Each row has a name. After each piece below comes the name of the row it's from. Each question is about the rows just above it.

<82>: [ 85  77 111 108]
<94>: [ 90 105  92 111]
<103>: [114  98  99 140]
<131>: [ 85 111  77 103]
<146>: [151 166 158 130]
<124>: [164 132 119 140]
<67>: [ 79 114 100  99]
q: [114  98] | <103>
The row with [114 100  99] is | <67>
The row with [151 166 158] is | <146>
q: [ 85 111  77] | <131>

<4>: [ 40  69 141 155 152  76 127  40  69 137]
<111>: [ 95 152 197  40  76  87 155 127 152 116]
<120>: [166  87 197 155 152  76 127  40  69 140]
q: [ 40  69 140] | <120>
Which row holds [ 40  69 141 155 152  76 127]? | <4>
q: [ 76  87 155 127 152 116] | <111>
q: [ 87 197 155 152  76 127  40] | <120>

<36>: [149 167 107 105 156 105 148  91 166 137]
<24>: [143 152 126  70 169 140  95 110 159 111]
<22>: [150 166 107 100 159 140  95 110 166 134]
<104>: [129 105 154 116  82 194  90 138  98  85]
<134>: [128 163 110 155 135  62 159 105 152 162]
<133>: [131 141  98 192 127  50 157 133 131 190]
Where do [128 163 110 155 135] appear? | <134>
q: [129 105 154 116  82] | <104>
[192 127  50] is in which row? | <133>
q: [128 163 110 155 135  62 159 105] | <134>
q: [143 152 126  70 169 140  95 110 159 111] | <24>

<48>: [ 54 125 139 112 133 118 128]
<78>: [111 139 112 132 135 121 125]
<140>: [143 103 130  80 118 125 136]
<47>: [ 89 131 146 119 119 121 115]
<54>: [163 136 123 131 130 123 119]
<43>: [103 126 132  93 127 152 129]
<70>: [163 136 123 131 130 123 131]
<23>: [103 125 132  93 127 152 129]
<41>: [160 117 122 104 125 118 136]
<69>: [ 61 114 129 138 143 132 121]
The row with [163 136 123 131 130 123 131] is | <70>
The row with [125 118 136] is | <41>

<102>: [113 113 132  93 126  87 120]
<57>: [138 152 124 101 119 147  99]
<110>: [156 126  87 132 113  93  96]
<166>: [105  97 168 140 137 162 155]
<194>: [114 116 186 181 132 202 179]
<105>: [124 101 119 138 147 152 130]
<175>: [124 114 167 175 130 191 165]
<171>: [129 102 115 140 148 158 131]
<129>: [203 194  44 145 109 126  83]
<92>: [106 109 133  87 130  79 121]
q: [124 101 119 138 147 152] | <105>
q: [113 132  93 126  87] | <102>
q: [109 126  83] | <129>
Where do [133  87 130] appear? | <92>
[ 97 168 140 137 162 155] is in which row? | <166>

<90>: [ 89 107 152  87 134 136 114 174 109  84]
<44>: [ 89 107 152 127 134 174 114 136 109  84]
<6>: [ 89 107 152 127 134 174 148 159 150  67]
q: [174 114 136] | <44>
Which row holds [ 89 107 152 127 134 174 148 159 150  67]? | <6>

<113>: [100 157 130 118  88 117 165 165  95 117 170  69 118 150 199]
<117>: [ 96 140 113  67 143  96 124 165 117  95 111 152 100 141 109]
<15>: [ 96 140 165 118 165 117  88 130 128 141 111 152 100 141 109]
[ 67 143  96 124 165 117  95 111] is in which row? | <117>
[165  95 117] is in which row? | <113>
The row with [ 96 140 113  67 143  96 124 165 117  95] is | <117>
The row with [130 118  88 117 165 165] is | <113>

<65>: [143 131 137 150 149 162 104 151 118 179 113 127 124 155 109 108]
<181>: [111  74 136 203 153 103 196 215 130 143 109  67 142 147 154  58]
<182>: [130 121 119 150 139 131 149 138 122 143 129 141 141 153 115 124]
<141>: [137 119 135  79 172 132 134  95  81 148 136 101  96 118 116  69]
<60>: [111 109  85 134 147  90 149  90 136 128 199 106 121 125 133 125]
<86>: [139 122 127 144 125  90  99 147 141 217 105 120 151 121 105 136]
<77>: [137 119 103 203 153 136 134  95  81 148 136 145 143 167 124 119]
<8>: [100 137 116 146 143 129 114 178  83 167 127 150 177 126 109 133]
<56>: [136 104 112 163 132 120 121 154 113 159 131 135 140 142 108 108]
<68>: [126 132 106 128  92  89 190 152 115 135 151  56 154 128 135 167]
<46>: [137 119 135  79 172 132 134  95  81 148 136 101  96 118 116 211]
<136>: [100 137 116 146 143 129 114 178  83 167 127 150 177 133 100 136]
q: [100 137 116 146 143 129 114 178  83 167 127 150 177 133 100 136] | <136>
q: [136 203 153 103] | <181>
q: [126 132 106 128  92] | <68>

<128>: [124 152 127 131]
<64>: [117 147 110  97]
<30>: [117 149 121 154]
<27>: [117 147 110  96]
<137>: [147 117 155 111]
The row with [147 117] is | <137>
q: [117 155] | <137>
q: [117 147 110  97] | <64>
Where do [147 117 155] appear? | <137>
q: [147 110  97] | <64>

<87>: [162 130 171 176 125 175 167  56 175 104 128 119  99  99  57 165 153 148
 129  85  72  60  90 152  94  93 183  70 127  95 177]
<106>: [126 114  67 100  75 160 149  79 119 175 104 128  69  92 118  61 102  53
 144 106 196  56  90 183 185 108  71 189  86  62 193]
<93>: [170 162 131  67  54 141  92  84 173  97 122 126  84 202 194  70  65 185
 117 162 128  95 119 137 124 186  79 179 101 135 191]
q: [ 71 189  86  62 193] | <106>
q: [175 104 128 119] | <87>
q: [128 119  99  99  57] | <87>
Where do [162 131] appear? | <93>
[ 86  62 193] is in which row? | <106>
Which row holds [104 128 119  99  99  57 165 153]? | <87>

<2>: [125 133 132 133 121 117 178 130 142 143 118 158 107 124 136 114 150 102
 119 120 128 137 138 111 117 154 192  64 131]
<126>: [128 145 139  88 113 135 185 117 155 114 106 126 125 127 127 133 132 133
 121 128 139 124 156 123 132 130 167  96 128]
<32>: [125 125 127 133 132 133 185 117 155 114 106 126 125 127 127 133 132 133
 121 117 139 124 156 123 132 130 167  96 128]
q: [127 133 132 133 121 117] | <32>
q: [128 145 139  88 113 135 185 117 155 114 106 126 125 127 127 133 132 133
 121 128 139 124 156 123 132 130 167  96 128] | <126>
[130 142 143 118 158 107 124 136 114 150 102] is in which row? | <2>

<12>: [150  58 136 175 169]
<11>: [147 170 123 138 169]
<66>: [ 58 150 136 175 121]
<31>: [169 147 147 170 121]
q: [ 58 150 136 175] | <66>
The row with [147 170 121] is | <31>
q: [169 147] | <31>
[147 170 123] is in which row? | <11>
Where do [136 175 121] appear? | <66>
[147 170 123 138] is in which row? | <11>
Which row holds [147 147 170 121]? | <31>

<199>: [125 109 113 138 160 142  80 125 199 139  99 202]
<9>: [104 117 113  94 116 120 119 161  99 144 115  75]
<91>: [130 119 141 148 137 133 103 131 134 129 112 136]
<210>: [118 114 109  90 117 139 163  89 108 115 116 119]
<62>: [119 116 108  92 123 116 118 164 109 137 116  93]
<13>: [139 129 167 159 120 122  94 128 153 133 107 154]
<108>: [ 94 128 139 153 122 120 129 167 159 131 108 145]
<196>: [201 105  64  86 146  96 118 165 161  89 115 198]
<122>: [117 116 109  91 119 115 117 163 108 139 116  89]
<202>: [122 112 120 140 153 140  87 128 184 136 102 185]
<143>: [131 120 140 145 142 133 100 128 141 131 110 141]
<88>: [139 129 167 159 120 122 116 136  83 124 122  76]
Where do [118 114] appear? | <210>
[139 129 167 159 120 122  94 128 153] is in which row? | <13>
The row with [119 115 117 163 108 139 116  89] is | <122>
[120 122 116 136  83 124 122] is in which row? | <88>

<53>: [134 131 163 155 146 143 145 168 174 147 167 136 134 147 134 134 142 140
 138 142 136 137 141 131 137 144 159 165 132 141 163 132 132 145 130 140
 150 142 132 145 142 137 132 135 159]
<3>: [134 131 163 155 146 143 145 168 174 147 167 136 134 147 134 134 142 140
 138 142 136 137 141 131 137 144 159 165 132 141 163 132 132 145 130 140
 150 142 130 145 142 137 129 135 159]
<97>: [131 133 189 166 153 145 161 174 191 157 162 135 137 144 141 143 145 156
 138 150 156 146 172 146 138 145 152 180 132 157 156 152 129 165 129 157
 144 148 150 141 147 162 133 139 162]
[150 141 147 162] is in which row? | <97>
Where do [134 131 163 155 146 143 145 168 174 147 167 136 134 147 134 134 142 140
 138 142 136 137 141 131 137 144 159 165 132 141 163 132 132 145 130 140
 150 142 130 145 142 137 129 135 159] appear? | <3>
[180 132 157 156 152 129 165 129] is in which row? | <97>
q: [162 133 139] | <97>

<123>: [147  99  92  91 130 161 181 114 137 162 117 139 113  93  90 117 146  88
 141 129  89 103 129 128]
<75>: [140 124 133 194 150 149 147 178 168 144 122 104 137 133  88 116 107 136
 156 108 127 163 120 112]
<55>: [147  99  92  91 130 161 181 114 137 162 117 139 113  93  90 117 146  88
 141 129  89 166 135  70]
<74>: [113 124 129 134 142 167 167 148  82 147 126 110 171 168 116 107 136  88
 156 106 181 157 145 154]
q: [ 88 116 107 136 156] | <75>
q: [122 104 137 133  88 116 107 136] | <75>
Which row holds [147  99  92  91 130 161 181 114 137 162 117 139 113  93  90 117 146  88
 141 129  89 103 129 128]? | <123>

<125>: [164  76  65  93  84 103  85  88  56 138 101  57 150 119  59 198 190 124
  87  80 100  71 189 139 200  91  77 189  80  92 156 118  82  55  88 150
  64 190  80 186 152 133 116]
<5>: [154 170  95 182  78 109 166 105 126 143  65  75 199 182 167 199  92 178
  96  87 199  86 113 154 155  91 188 118 197  98 197 200  62  62 147 186
 146 150 162 103 170 165 201]
<33>: [107  89 172 194  78  75  59 100 190 108 113  93 188 111 111 131 170 190
 193  80  64 117 136  62 182 101 124  75 185 193 201 158 159 173 156 107
 103 107 136  93 115 178  99]
<84>: [ 76  65  93  81 117 110 143 112 166 137 115 153 187  94 123  68  58 186
  98 100 146  67 164 181 156  96 159 160 117 186 167 171 168 119 158 128
 198 161 156  85  83 101 199]
<40>: [164  72 169  79 117 110 143 112 166 137 115 153 187  94 123  68  58 186
 177 100 146  67  87  61 156  96 159 160 117 186 183 171 168 119 158 128
 198 161 156  85  83 101 199]
<157>: [101 122 148 180 160 184 136  95 176  66  84 166 183 146 127 106  75 164
 108  66 158  83 171 147 168 127 183 137  77 189 181  91 161  89 108 194
  70 200 129  74  95  86  75]
Where do [186  98 100 146  67 164 181 156] appear? | <84>
The row with [76 65 93 84] is | <125>
q: [159 173 156] | <33>
Which row holds [ 83 171 147 168 127 183 137]? | <157>
q: [189 181  91 161  89 108 194  70] | <157>

<138>: [ 81 111 110 186  74 137  93  97]
<26>: [ 97 129 158  97 139 129 107 168]
<160>: [172  68 136 128 109 180 164 121]
<52>: [130  98 113 145 116 190 140 124]
<20>: [ 90 154 172 193 122  78 116 108]
<35>: [ 97 129 158  97 139 153 161 163]
<25>: [130  98 113  75 116 190 140 124]
[ 97 129 158  97 139 129 107 168] is in which row? | <26>
q: [137  93] | <138>
q: [158  97 139 129 107] | <26>
Where do [130  98 113 145 116] appear? | <52>
q: [129 158  97 139 153] | <35>
q: [139 129 107 168] | <26>
[130  98 113  75 116 190 140 124] is in which row? | <25>

<71>: [153 129 122 129 134 124 191 130 156 120 125 127 123 101 115 165 127 134
 120 131 127 156 128 118 129 130 128 126 118 130 102 118  99 133 145 181
 151 128 128 148 117 143 124 133 143 133 152 121 133]
<139>: [162 125 123 128 135 124 143 126 151 149 123 126 140  85  90 150 127 133
 137 128 132 121 124 138 129 133 115 116 111 133 124 132 111 131 143 168
 169  95 128 120 125 140 126 131 112 141 122 120 132]
<119>: [155 127 122 128 133 124 187 129 161 115 129 126 129  95 112 175 127 137
 123 132 128 141 127 118 131 131 135 121 112 131 100 115 101 130 144 187
 165 130 128 144 118 139 125 131 132 136 152 121 134]
<34>: [144 118 139 124 131 124 158 127 155 137 126 126 137  87  99 159 126 135
 132 130 131 125 125 131 130 133 123 117 111 132 116 125 108 131 144 176
 169 108 128 128 123 139 125 131 119 139 132 121 133]
<73>: [124 130 121 128 132 124 216 131 170  89 135 125 124 100 127 195 126 141
 113 135 126 151 128 104 133 130 153 123 110 130  84 100  95 128 144 206
 169 157 128 160 112 137 125 131 141 133 173 122 135]
Where do [144 118 139 125 131] appear? | <119>
The row with [144 118 139 124 131 124 158 127 155 137 126 126 137  87  99 159 126 135
 132 130 131 125 125 131 130 133 123 117 111 132 116 125 108 131 144 176
 169 108 128 128 123 139 125 131 119 139 132 121 133] is | <34>
The row with [124 131] is | <34>
Where do [131 144 176 169 108 128] appear? | <34>

<37>: [134 163 127 131 121 111 144 109]
<178>: [117  95 175 167 108 122 143 203]
<145>: [181 129  82  99 167 122 203 143]
<89>: [119 141 175 169  92 122 203 120]
<76>: [122  97 180 174 108 147 190 152]
<158>: [ 90 114 138 127 115 135 106 120]
<162>: [117  95 175 167 108 150 178 152]
<164>: [ 99 114 145 135  94 131 147 124]
<81>: [154  88  71  78 158 134  69 150]
q: [ 99 114 145] | <164>
q: [ 78 158 134  69 150] | <81>
Which row holds [119 141 175 169  92 122 203 120]? | <89>
q: [175 167 108 150 178] | <162>
Where do [122 203 143] appear? | <145>
q: [ 90 114 138 127 115 135] | <158>

<10>: [131 168 142 124 132 146 124  92 111 135 180  70 177 107 138]
<19>: [127 128 128 130  63 129 127 128 127 129 129 126 130 127 128]
<7>: [127 128 128 130 128 129 127 128 127 129 129 126 130 127 128]
<159>: [123  96 116 126 121 111 135 160 145 136 129 119  87 148 121]
<101>: [129 129 130 127 128 127 130 127 129 128 127 130 127 129 129]
<51>: [128 133 127 126 127 130 128 124 127 129 136 119 133 125 128]
The row with [123  96 116 126 121] is | <159>
q: [129 136 119] | <51>
q: [ 96 116 126] | <159>

<95>: [ 99 158 102 145 120  42 100  88 139 168 116 143  64  97 137 182  98 138
 144 119  71 124  73  73 165  66 119 109 148  89 124  79 136  87 164 146
 107 142 105 156 101  97 166 124 105 134 107 145  92  68 163  76 149 106
 169 122 140 141 138]
<96>: [155 144 117 138 110  53 102  79 134 165 131 135  67  99 143 173 106 151
 142 117  77 131  81  68 166  65 120 113 151  94 121  76 143  91 168 145
 105 134 113 155  98 105 170 119 156 141 185 144 176  63 153  78 148 101
 171 126 147 137 141]
<107>: [143  91 168 145 103 134 113 155  98 105 116 143  64  97 137 182  98 138
 144 119  71 124  73  73 165  66 119 109 148  89 124  79 136  87 164 146
 107 142 105 156 101  97 166 124 105 134 107 145  92  68 163  76 149 106
 169 122 140 141 138]
[143  91 168 145 105 134 113 155  98 105] is in which row? | <96>
[134 113 155  98 105 170 119 156] is in which row? | <96>

<186>: [137 124  82 118 116 136 120]
<16>: [132 123 112 175 136 119 138]
<114>: [122 124 118  82 114 148 122]
<144>: [122 134 120 172 127 134 138]
<99>: [124 122 176  89 115 116 128]
<42>: [133 124 174  49 112 130 117]
<61>: [139 122 162  45 111 144 120]
<174>: [127 162 168 190 108 121 141]
<188>: [123 124 127 189 144 119 143]
q: [124  82 118 116] | <186>
q: [112 175 136 119] | <16>
[139 122] is in which row? | <61>
Where do [189 144 119 143] appear? | <188>
Where do [124 118  82] appear? | <114>
q: [122 124] | <114>

<112>: [125 202  98  65]
<127>: [155 138 145 103]
<72>: [138 155 145  93]
<45>: [125 202  98 119]
<155>: [155 159 165 104]
<79>: [ 72 160 121 122]
[138 155 145] is in which row? | <72>
Which row holds [145 103]? | <127>
q: [125 202  98  65] | <112>

<50>: [104 150 124 149 132 146 132  48 146 133 171 119 115 127 131 192 160 119
 137 134 116 116 121 140 140 150 145 116 123 110 153 148 142 140 113 130
 128 123  82 143 111 126 143 140 137 142 130 116 135 142]
<49>: [150 126 114 132 148 121 136 127 110 130  98 111 132 136 126 127 155 126
  79 133 121 127 100 151 115 112 154 136 120 134 153 161  79 143 132 136
 144 151 149 103 149 130 137 101 143 113 128 143 142 122]
<118>: [132 151 104 162 106 122 116 158 176 144  93 145 137 121 130 120 118 140
 136 127 100 149 155 123 133 110 144  82 118 122 119 154 145 134 110 145
 147 120 130  89 129 127 138 116 131 159 125 167 109 143]
q: [113 130 128 123  82 143 111 126 143] | <50>
[176 144  93 145 137 121 130 120 118 140 136] is in which row? | <118>
[132 148] is in which row? | <49>

<147>: [128 124 166 117 122 134 156 146 112  90 101  69 126 116 143  93 168 105
 150 129 123  92 125 100 131 133 147 149 101 175 143 107 131 177 150]
<121>: [129 153 145 114 135 129 155 130 136 108 135 146 133  96  84 143 113 126
 122 135 145 136 148  93 149 125 102 119 149 122 104 121 124 126 150]
<39>: [129 153 145 114 135 129 155 130 136 108 135 146 133  96  84 143 113 126
 122 135 145 136 148  93  89 145  98 133 103 173 119 153 136 148 145]
<109>: [131 111  83  83  75  90 107 116 132 117 101  69 126 116 143  93 168 105
 150 129 123  92 160 100 131 133 147 149 101 175 143 107 131 177 150]
<85>: [154 154 107 135 153  78 118  91 131 111  83  83  75  90 106 116 132 117
 138 129 129 103 157 113 172 112 107 155  84 131  96 160 127 159 159]
<38>: [ 91 133 118 102 109 118 119 129 127 122 155 108 118 131 138 118 143 120
 135 145 122 104 125 130 114 139 112 129 119 101 115 118 124 109 117]
Where do [129 153 145 114 135 129 155 130 136 108 135 146 133  96  84 143 113 126
 122 135 145 136 148  93 149 125 102 119 149 122 104 121 124 126 150] appear? | <121>
Where do [131 111  83  83  75  90 106 116 132 117] appear? | <85>
Which row holds [118 119]? | <38>

<150>: [151 125 133 130 139 121 132 108 128 132 117 142 143 138 135 126 131 126
 130 132 137 122 119]
<153>: [140 143 133 138 113 146 116 125 124 142 140 126 127 144 110 142 120 141
 123 131 131 151 112]
<176>: [133 117 125 103 132 121 139 136 122 141 107 121 118 142 131 162 111  86
 129 109 114 131  91]
<21>: [153 116 129 117 141 132 147 102 144 129 127 157 107 113 122 125 136 139
 121 146 141 167 104]
<161>: [102 129 123 123 149 148 159  76 144 125 158 102  88 134 111 126 153 162
 194  98  96 158  80]
<29>: [ 87 140 166 148 114 193 126 130 159 153 109  84 177  83 159  86 113 141
 104 134 107 216 162]
<148>: [145 144 130 171 120 147 154 108 102 160 118 161 161 156  85 108 210 177
  91 148 157 143 168]
<130>: [131 123 130 110 132 129 131 143 143 125 141 127 152 115 130 137 141 127
 132 137 110 132 112]
q: [144 129 127 157 107 113 122 125 136] | <21>
Where do [141 127 152 115] appear? | <130>
q: [139 121 132] | <150>
q: [133 117 125 103 132 121 139 136 122 141 107 121] | <176>

